T: rows in 3 groups, each row roughly a mix of its group's directions
T (100 x 19)
[[  1  -5  32  23   7 -12  13  -1  11  27  37  43 -17  -4  -6 -44 -40  -1
    0]
 [-20  -9  21 -37 -24  23  41   1 -15   7  22 -29  12 -22   2 -42 -20 -18
   15]
 [ 53 -19   0  14  48  22 -24   8 -12  13  13  37  -5  -9 -14  10 -12  24
   14]
 [-27  25  24 -24 -54   0  11 -11  11  13   6 -28  30 -13   1 -31   9 -32
   -1]
 [ 19 -23  22  -1  34  30   9   2 -23  38   8  22 -15  -5  29 -25 -26  17
   36]
 [ -3  18  25  -8 -48  17 -25  -3  12  38   1 -12  13 -14 -11 -54  23   3
   11]
 [ 40  11 -18  -3  29   4 -51  19  27 -11 -13  31 -18  -9 -18  30  13  13
   11]
 [-21 -15  -2  21  35 -23 -32  -7  -7  -3  -5  21 -15  39  -6  33  16  31
  -39]
 [ 44 -29   1  -8  26  28 -12  43 -26 -13   0 -33 -30   4 -14  14  17  -4
   11]
 [ 60   3  -9  22  19  -3  19   6   3  10   9  43   9 -13  11  20 -31 -22
   28]
 [ -7  41   2  -1 -31 -15  -9 -36  34  14   8  33  47 -23 -10 -11  -8  -8
   -4]
 [ 22  32 -16 -31 -30  10   9   2  28 -19   2  -5  30 -46 -14  -2 -10 -34
   23]
 [-11 -24  23  30  35 -10  25   3 -14  17  18  22 -41  21  26 -21 -35  10
   -1]
 [-36 -34  -9   6   7  -4 -20   8 -18   5 -17  -2 -27  42  -2   1  30  50
  -19]
 [ 20  15  -7 -13 -10  22 -51   4  -1   0 -32 -35  14  -1  -6  23  53   3
    4]
 [ 13 -27  30 -18  14  32 -18  27 -12  33  15  11 -30  -2 -10 -45   0  22
   23]
 [ 20  -2 -10   4  23  13 -65   7   8  12 -21  22 -13   8 -13  14  33  42
    3]
 [ 23 -41  -7 -30  25  27   3  44 -27 -23   8 -26 -27   2 -22  13   8   0
    8]
 [-43 -13  23  -2 -11 -21  35 -20 -10   2  41  10  20   8 -20 -24 -26  -8
  -34]
 [ 16  22  14 -25 -36  34  -7  -4   5  30  -6 -15  27 -32  10 -35  10 -13
   37]
 [-32 -13 -18  21  24 -17  12  -8 -18 -12 -31 -12 -25  37  43  30   6  21
   -9]
 [ -9  -1  13 -33 -19  10  40  -1   3  -8  37  -3  21 -33 -23 -34 -34 -25
    4]
 [-21 -20 -20  -7  18 -22  11 -12 -17 -35  12   7  23  21 -28  47   0   6
  -44]
 [ 32   6  10  -1  -4  32  15  14  -2  23 -10 -13 -19 -24  34 -34 -13 -11
   55]
 [ 22  -1  -5  15  50 -22   0  -5  11 -18  23  48  -3  -1 -12  36 -34  -5
  -16]
 [-18  -4 -33  -2  25 -21   6 -23   2 -40   5  22  23   2 -23  47 -12  16
  -33]
 [ 21 -38 -12 -25  50  33  11  17 -27 -11   6   9 -19 -11   2  14 -23  21
   24]
 [  8  21 -17 -32  13   1  28 -19  11 -24   4  16  39 -34   8  35 -32 -29
   12]
 [-23  26   1  39 -28 -18 -20 -23  11  26 -36  -9   0  25  38  -7  28  14
   -2]
 [  7  16  18 -29  13  10  10 -27   6  12  31  34  44 -36  -9  -6 -37 -17
    7]
 [  4  -2  22  23  -8   1 -54  18  10  30  -8   3 -32  22 -13 -28  36  27
   -6]
 [-44  23   0  33 -12 -36  16 -39  18  13  -8  25   6  15  33  -9 -18  10
  -14]
 [-41 -21  -1  23  26 -22  12 -22 -28  -4  -7  -4  -2  43  20  28   4  21
  -35]
 [ 13  -3 -30   8  14 -22  40  19  10 -53   4  -6 -22  -7  -3  31 -29 -30
   -4]
 [ -7 -18  10  24  30 -10  44  -3  -9   6  25  28 -27   2  21 -19 -54   1
    8]
 [-37  -7   1  17   4  -3  34  -5 -20  -9 -21 -47 -32  19  50  -7  -5   0
    2]
 [-28 -17  -8   9  13 -37  30  -4  -1 -36  28  13  -3  18 -26  21 -24  -7
  -45]
 [-35  24 -15  -7 -39 -16  20 -14   6 -28 -23 -48  19   2  14  16  16 -25
  -16]
 [ 37   0  20 -31 -12  38  -7  22   2  14  23  -9   7 -35 -24 -35  -4 -16
   30]
 [-32 -33   7  19  41 -20  13 -14 -25  -1  17  24  -9  34   0  15 -17  27
  -33]
 [ 12  34 -15 -27 -38   2  16   0  25 -24  -2 -21  31 -36  -9   8  -2 -42
   12]
 [-44   3  -6  -3 -32 -12   9 -29 -17  -9 -11 -35  41  19  -1  14  28   1
  -34]
 [ 14 -35 -19  21  43 -11  20  26 -11 -32  12   9 -44  12 -11  19 -24  11
   -9]
 [ -8 -36   0  20  15  10  41  13 -35   4  -4 -24 -40  17  34 -19 -17  15
   17]
 [ -9  18 -12 -32 -24   8 -42   1   7  -9 -30 -30  22   1 -13  23  53   0
   -9]
 [ 36  28  -1 -14  11   2 -49  -9  25   3   4  34  33 -20 -29  29  10  -8
   -3]
 [-10  -6 -27   5  14 -19  44  -4 -16 -42 -12 -24   2  13  21  49 -14 -23
  -12]
 [  3  39  16 -24 -29  17 -33 -20  24  32  -8   7  36 -28   3 -23  15  -5
   20]
 [ 13  27  -2  30 -32  -9 -45   2  16  15 -36 -22  -2  18   9   5  49   2
   -3]
 [ 22 -20  29   1  27  19   0  14  -4  29  32  31 -26 -13  -8 -43 -30  11
   21]
 [ -7  41  15 -10 -48  -3  -4 -24  27  17   8   2  44 -25  -6 -27   1 -24
    2]
 [-15  38   3 -10 -13 -26 -11 -34  33   7   9  43  45 -13  -9  12 -10 -15
  -15]
 [-25 -19 -10 -21   2  12 -45   5 -10  -5 -12 -12  -1  17 -32   6  44  44
  -25]
 [ 45  28 -15  -8   9  13 -39  18  39  -4 -16  20 -16 -32  -3   8   4  -4
   34]
 [ 46  13  -1  -7  13  32 -17  15  13  18 -14  13 -16 -32  20 -16 -10   1
   55]
 [ -3   1  31   9  -8  13 -47  -3   5  49   1  18 -10   8  -5 -45  22  32
    4]
 [ 23  32   4 -19  -8  -4 -36 -11  32   0  15  32  41 -25 -38  13   4 -16
   -9]
 [ 46  -8  23  -8   9  31   3  18  -4  22  30  13  -5 -32 -16 -38 -23  -9
   31]
 [ 10 -41 -12   9  31   1  37  31 -19 -31  19  -8 -44   4 -12  -1 -29   5
   -2]
 [ 30  -1  16 -31 -22  41 -24  25  -5  16  -1 -32   3 -23 -17 -29  27  -7
   27]
 [ 17  23  27  24   1 -21 -15 -13  29  27  30  54   8  -8 -16 -21 -23 -12
   -9]
 [ -8 -28 -17 -15  40  -8  16 -11 -25 -27  15  20  25  12 -18  51 -13  10
  -26]
 [ 31 -23  10 -28 -29  37  10  26 -19  12  20 -19  14 -20 -32 -34   8  -8
   21]
 [ 50   6   2  -2  38   0 -10   6  11 -15  31  35   9 -25 -32  24 -26 -20
   -2]
 [ 37  -6   6  12  12  23  14  26  -6  16  -9 -10 -42 -11  35 -23 -15  -8
   50]
 [ 15 -31  -9  31  51  -5   7  21 -20 -17  -3  -1 -48  24  11  26 -13  11
   -6]
 [-16 -22  26   8 -35  11   2  18 -10  25  15 -21 -23   9 -17 -64  12  16
    1]
 [-21 -25 -19   9  15 -19  48  -4 -30 -35   0 -21   1  24  11  38 -12  -8
  -26]
 [  7  25 -14  -3 -34  15 -44  -3  12   8 -40 -31  14  -3   1   0  51  12
   10]
 [  4 -37 -16   6  13  18  -6  30 -29  -5 -26 -32 -42  25  11   4  26  31
   10]
 [  2 -21  16 -18   2   7  33  12   0   4  44  26  -6 -22 -26 -42 -43  -3
   11]
 [-10  37 -11  20  -9 -36 -26 -31  37   4 -10  45  26   4  -2  21   3   4
  -20]
 [-15   3 -15 -11 -24  11 -13   6 -12 -10 -41 -59  -1  15  17  15  48   2
    1]
 [ -6  33  -1  10 -57  -2 -30 -11  21  21 -26 -18  21  -2   2 -22  40   3
    3]
 [ 15  15  13  12  22 -15  17 -17  19  -1  38  48  12 -22 -13  -6 -52 -16
   -6]
 [-11 -36  14  -7 -17  24 -14  23 -21  19   6 -21 -23  13 -24 -48  25  36
    0]
 [ 30 -23  14 -26  -5  47 -10  31 -19  16   7 -25 -11 -18 -19 -34  13   8
   31]
 [ 10 -31   7  15  38  12  39  10 -24   6  16  11 -35   0  24 -17 -43  10
   21]
 [ 41 -14   7 -37   0  45 -24  30 -17   3   1 -29   8 -19 -23  -2  24  -6
   22]
 [-14 -43   4 -24  32  24  42  11 -36  -8  18 -11 -21  -2  10 -13 -32  11
   13]
 [-12 -10   5 -54 -31  33  19   1  -8   5  15 -15  28 -30 -18 -37  -4   1
   21]
 [ 10   7  15 -43 -16  44 -25  -7 -12  31 -10 -17  36 -21   4 -14  25   4
   28]
 [ -7   3  -3  -1  -2 -23  61   2   9 -30  27   2  -4 -15   0   1 -47 -39
   -5]
 [-35   7  18   4 -18 -22  49 -17   9  -2  33   6   7 -10   1 -33 -42 -22
  -13]
 [-14  32 -18 -14 -42 -25  -2 -15  26 -21  -7  -4  43  -8 -19  24  17 -27
  -22]
 [-19  -1 -12 -20  14 -19  40 -21  -7 -31  19  11  37  -4  -6  39 -29 -23
  -24]
 [ 18  22 -14  19  20 -31 -23 -12  32 -14   9  51  14  -1 -21  37 -10  -5
  -22]
 [-43  15 -13  23  -7 -49  17 -24  26 -12   0  35   0  18   6   9 -19   4
  -30]
 [ -5   2 -34  -7   2 -13  40  -6 -10 -46 -12 -28  18  -1  10  50  -8 -26
   -9]
 [ -4  19   3   8  -8  -4  53  -6  10  -5   2 -10  -9 -23  41 -20 -43 -31
   29]
 [ 44   1 -22  -4  17   2 -34  35  29 -23   3  25 -27 -18 -39  15   2   3
    9]
 [-24 -29  -1  21   3   4  22  14 -29   1 -20 -37 -44  30  36 -13   8  19
    5]
 [ 41 -26  -7   2  32  18 -24  39 -22 -14 -11 -22 -33  15 -10  29  25   4
    4]
 [ -4 -36   8 -24  10  40  12  22 -42  10  -9 -43 -22   8  19 -14  11  13
   23]
 [  8 -27  -1  27  36 -17   1   4  -5  21   6  61 -25  27  12   8 -20  27
    4]
 [-19   3 -29  32  17 -37  24 -23  -1 -24 -17  13   6  24  23  47 -10   2
  -22]
 [-19  31 -17  -1 -36 -28 -20 -20  23 -17 -16  -8  36   6 -15  28  31 -12
  -30]
 [  9  18  -9 -22 -52  12 -12   4   7 -11  -6 -41  35 -19 -30  -4  34 -20
   -3]
 [  9   4 -35 -24  17 -17  14  -8  11 -31   0  38  29  -9  -8  57 -18 -12
   -2]
 [ -6  41  -4 -10 -31 -16 -26 -27  37  10  -1  31  48 -16 -16   4   9  -8
   -8]]
one row of each group, then the others: which group is each in?
[ 34 -29  -2  20  51  12  -8  27 -28 -10  -5 -11 -41  19   9  27   3   9
   4] -> (62)
[-13  30  22 -24 -34   2 -12 -20  28  22  20  20  37 -28 -21 -36  -6 -11
  -1] -> (9)
[  4  -4  27 -23 -15  25 -50  17   5  29   9   0  -8  -5 -32 -40  31  19
   2] -> (47)

[-52 -14 -20  24   1 -31  34 -16 -12 -24 -12 -12 -12  30  19  13  -7  15
 -29] -> (47)
[-10  37   1  18 -19 -30  10 -34  35   4  17  39  31 -19  -8 -11 -28 -13
 -12] -> (62)
[-25 -30   8  -3  14  25  30  -1 -39  16 -10 -28 -22  10  41 -25  -9  23
  21] -> (62)
[-19  -2   6 -25 -55  16   2  16  -5   3  -6 -51   5  -4 -15 -36  33  -7
   4] -> (47)
[ -1 -17   4 -27   8   1  45  10  -2 -24  45   8   2 -25 -29 -15 -44 -22
  -3] -> (62)
[-12 -35  -8 -11  14  28  21  20 -35  -6 -22 -43 -33  12  32  -4   7  16
  22] -> (47)
[  5  31  13 -18 -12  -9   5 -23  27   1  30  31  45 -33 -22  -6 -27 -28
  -5] -> (62)
[-12 -36  -8  13  39 -22  30   6 -22 -26  21  16 -17  24 -11  29 -26   6
 -30] -> (9)
[ 10  -2  10  17  16 -22  15 -10  17   8  38  64   6  -8 -18 -10 -45  -3
  -7] -> (47)
